(in the rows, 128 means zero)
One turn moves every row onto another: examples first, then more rows asked
J_502: [144 121 133 150 109 148 114 158 161 113 109 121 113 158 145 140  92]
J_429: [147 158 124 155 109 122 140 128 144  84 130 121 118 157 129 148  99]
J_854: [166 156 151 140 121 114 115 128 141 103 113 109  93 110 147 137 128]
J_176: [145 121 135 137  97 145 108 153 163 112 110 122 111 156 148 145  96]
J_304: [147 153 124 161 107 118 139 126 135  88 124 124 121 161 128 154 105]
J_320: [144 138 134 143 136 111 125 133 117 110 122  98 117 122 153 133 108]
J_171: [169 152 155 138 119 111 116 130 145 102 112 112  98 112 144 133 132]
J_887: [151 140 130 145 134 111 122 131 118 108 124  96 122 127 155 138 111]
J_109: [149 144 144 123 124 119 143 130 165  96 105 116 110 125 146 142 141]
J_33: [147 140 144 154  90 144 124 130 136 119  97 133  81 153 146 136 138]
J_453: [160 143 141 129 127 120 147 136 170  98 102 120 107 127 146 137 136]
J_78: [147 120 130 145 106 146 117 157 162 116 107 127 112 158 150 137  93]
J_739: [138 149 126 151  97 120 135 125 135  92 129 125 117 160 131 157  98]
J_565: [126 141 120 153 141 115 129 122 124 112 101 134 106 128 151 129 115]
J_385: [149 140 143 152  88 146 135 126 137 118 107 127  81 155 149 135 138]
J_245: [146 142 142 148  91 143 133 129 138 120  99 135  80 152 149 133 139]
J_462: [142 147 170 151 102 137 115 140 151 125 119 123  84 124 145 128 124]
J_100: [139 148 169 147  97 139 115 142 144 123 118 121  84 130 143 123 125]
J_960: [140 157 133 151 106 124 112 137 120  99 131 107 134 160 137 130 109]
J_672: [148 130 159 157  97 130 109 152 151 124 128 126 127 156 141 129 108]
J_531: [125 143 118 148 144 120 123 129 127 106  94 126 106 127 149 132 112]
J_766: [149 155 120 155 103 121 141 129 137  89 125 126 119 165 131 150 101]
J_40: [121 140 117 141 138 111 119 126 130 106 101 132 115 127 149 138 107]
J_296: [137 155 134 153 108 130 113 139 122 106 131 105 137 161 143 130 110]
J_349: [145 139 161 159  96 133 107 149 153 124 128 129 126 156 141 129 114]
J_942: [160 141 142 129 128 128 138 138 173  99 101 117 111 129 148 131 139]
J_769: [160 138 147 135 127 123 147 136 169  98 102 115 106 127 144 141 139]
J_501: [127 142 114 146 141 117 128 129 126 108  98 130 106 130 152 131 107]
J_134: [142 133 145 141  89 139 126 126 137 124  99 131  84 147 153 140 142]
J_373: [150 119 127 151 108 144 107 152 157 116 108 128 111 155 150 136  90]

J_373 -> J_942
J_176 -> J_109
J_100 -> J_320
And these:
J_78 -> J_453
J_769 -> J_304
J_854 -> J_296

One turn moves every row onto another: examples first, then more rows asked
J_45: [113  99 128 106 134 130 146  95 148 126 106 125  98 170  97 121 126 160
 120 118 131 157 147 155 109 141 145 133]
J_975: [122 110 124 106 130 135 157 141 141 146 137 122 101 155 108 134 141 154
 131 122 137 149 128 159 133 141 135 145]
J_139: [104  84 144 121 114 129 134 129 145 142 145 133 112 150 104 156 128 165
 107 133 135 121 132 138 144 146 120 142]
J_122: [112  90 126 125 101 133 153 111 139 139 153 116  99 136  99 141 113 150
 105 138 143 163 138 147 140 127 129 125]
J_591: [124 105 127 109 127 141 161 137 148 143 136 126 105 156 109 133 141 157
 130 122 138 145 132 162 140 142 134 142]
J_701: [115 104 139 121 113 120 126 123 144  93 155 133 107 139 107 125 138 159
 124 150 132 157 119 141 132 129 130 123]
J_13: [113 131 119 141 149 126 124 101 157 140 138 126 134 114  94 139 150 149
 104 122 133 130 120 103 131 139 127 145]
J_144: [125 106 148 102 125 114 116 113 172 152 133 130 107 138 117 132 160 146
 113  99 135 146 137 111 109 120 122 133]
J_881: [110 113 123 158 154 122 126  92 165 146 114 111 133 131  96 152 140 149
  99 121 134 134 129 118 124 139 139 146]
J_157: [128 106 119 133 105 142 151 116 148 147 140 131 122 150  76 141 135 173
 118 128 146 142 161 140 122 142 131 135]
J_476: [111 112 147 113 146 150 119 102 178 126 120 138 114 150 109 115 150 141
 106  99 127 151 128 130 102 132 146 144]
J_230: [118 133 119 124 135 137 108 102 168 135 118 139 106 139 108 123 147 150
 105 120 143 163 149 122  94 116 131 121]
J_600: [128 106 123 136 111 138 151 119 147 147 136 125 123 158  69 144 139 172
 115 129 151 143 158 135 119 142 131 135]
J_108: [108 110 121 158 145 124 128  90 168 143 114 109 136 131  93 155 143 150
  98 127 130 132 132 120 126 139 138 148]
J_607: [ 97 122 110 128 122 115 135 105 151 117 117 134 115 142 130 149 133 134
 117 114 147 160 126 132 118 109 112 115]
J_630: [107 119 110 141 155 132 138 105 171 130 127 112 122 117 110 137 144 132
 102 116 131 167 112 132 145 134 136 136]
J_549: [ 97 102 141 150 140 134 135 106 176 126 149 134 103 152  99 152 141 129
 120 123 153 161 155 115  99 119 139 143]
J_158: [111 134 119 136 146 128 127 100 159 141 132 130 133 116  92 141 151 151
 105 126 134 123 121 107 134 137 124 147]
J_210: [118 112 127 135 133  93 125 113 166 117 141 126 122 145 103 164 155 149
 142 135 138 131 125 116 121 117 121 130]
J_601: [100 113 120 136 120 132 126 108 154 100 129 144 112 162  94 142 128 171
 103 134 145 160 161 138 119 134 130 118]
J_807: [100 110 122 141 116 130 124 109 151  98 125 145 108 157  94 146 122 170
 110 137 145 157 152 142 120 139 136 119]
J_756: [112  93 132 128 102 132 154 114 144 136 150 112 104 135  98 138 110 145
 104 131 149 168 138 145 142 129 136 123]
J_151: [108  88 162 125 152 131 115 101 178 116 145 115 102 145 102 132 148 130
 115 132 125 141 125 114 113 130 146 143]
J_183: [124  88 156 103 125 116 123 104 144 124 136 126 111 150  90 115 140 164
 134 133 121 122 128 136 116 140 128 142]
J_877: [105 121 111 134 148 133 142 102 171 128 127 110 120 117 111 138 143 132
  99 118 129 165 110 134 151 131 137 137]
J_317: [116 106 141 121 118 119 123 119 148  95 163 130 106 137 109 122 133 155
 122 148 136 155 128 141 134 120 125 120]
J_159: [129  94 153 102 119 119 130 105 138 120 130 126 111 152  89 117 142 168
 130 133 124 123 124 131 116 143 133 137]
J_718: [119 119 118 137 160 129 144  93 148 148 123 101 115 119 103 126 141 128
 112 124 136 149 107 128 126 122 131 142]
J_556: [ 96 109 134 123 116 124 149  78 161 130 113 144 137 152  97 138 129 144
 113  97 139 145 134 111 107 137 135 136]
J_381: [115 108 131 136 143 120 106 102 168 123 142 115  91 132 103 136 145 135
 114 153 141 159 143 111 107 111 130 117]
J_305: [108  94 155 134 119 131 126 117 176 125 155 132 121 139 120 132 154 132
 105 110 136 168 125 123 107 112 126 142]
J_399: [120  94 140 116 135 113 162  91 173 122 134 118 122 148  88 131 148 131
 147 119 130 156 112 124 123 126 140 140]
J_889: [117 101 130 111 127 133 146  94 143 120 101 124  95 166  93 124 121 160
 123 119 138 152 142 153 113 141 146 126]
J_259: [115 107 129 114 148 126 133 104 172 148 123 125  81 148  99 142 149 130
 131 111 152 154 156 116 106 120 125 128]
J_985: [ 99  87 144 121 111 128 125 133 143 140 143 134 114 141 101 153 126 162
 110 126 137 122 131 135 141 149 118 142]
J_253: [118 123 115 137 155 130 148  93 150 147 121 101 115 120 106 126 141 128
 116 132 137 148 110 136 127 120 132 145]

J_108 -> J_877
J_591 -> J_157
J_630 -> J_13
And these:
J_305 -> J_144
J_151 -> J_476
J_317 -> J_183
J_210 -> J_399
J_975 -> J_600
J_159 -> J_889

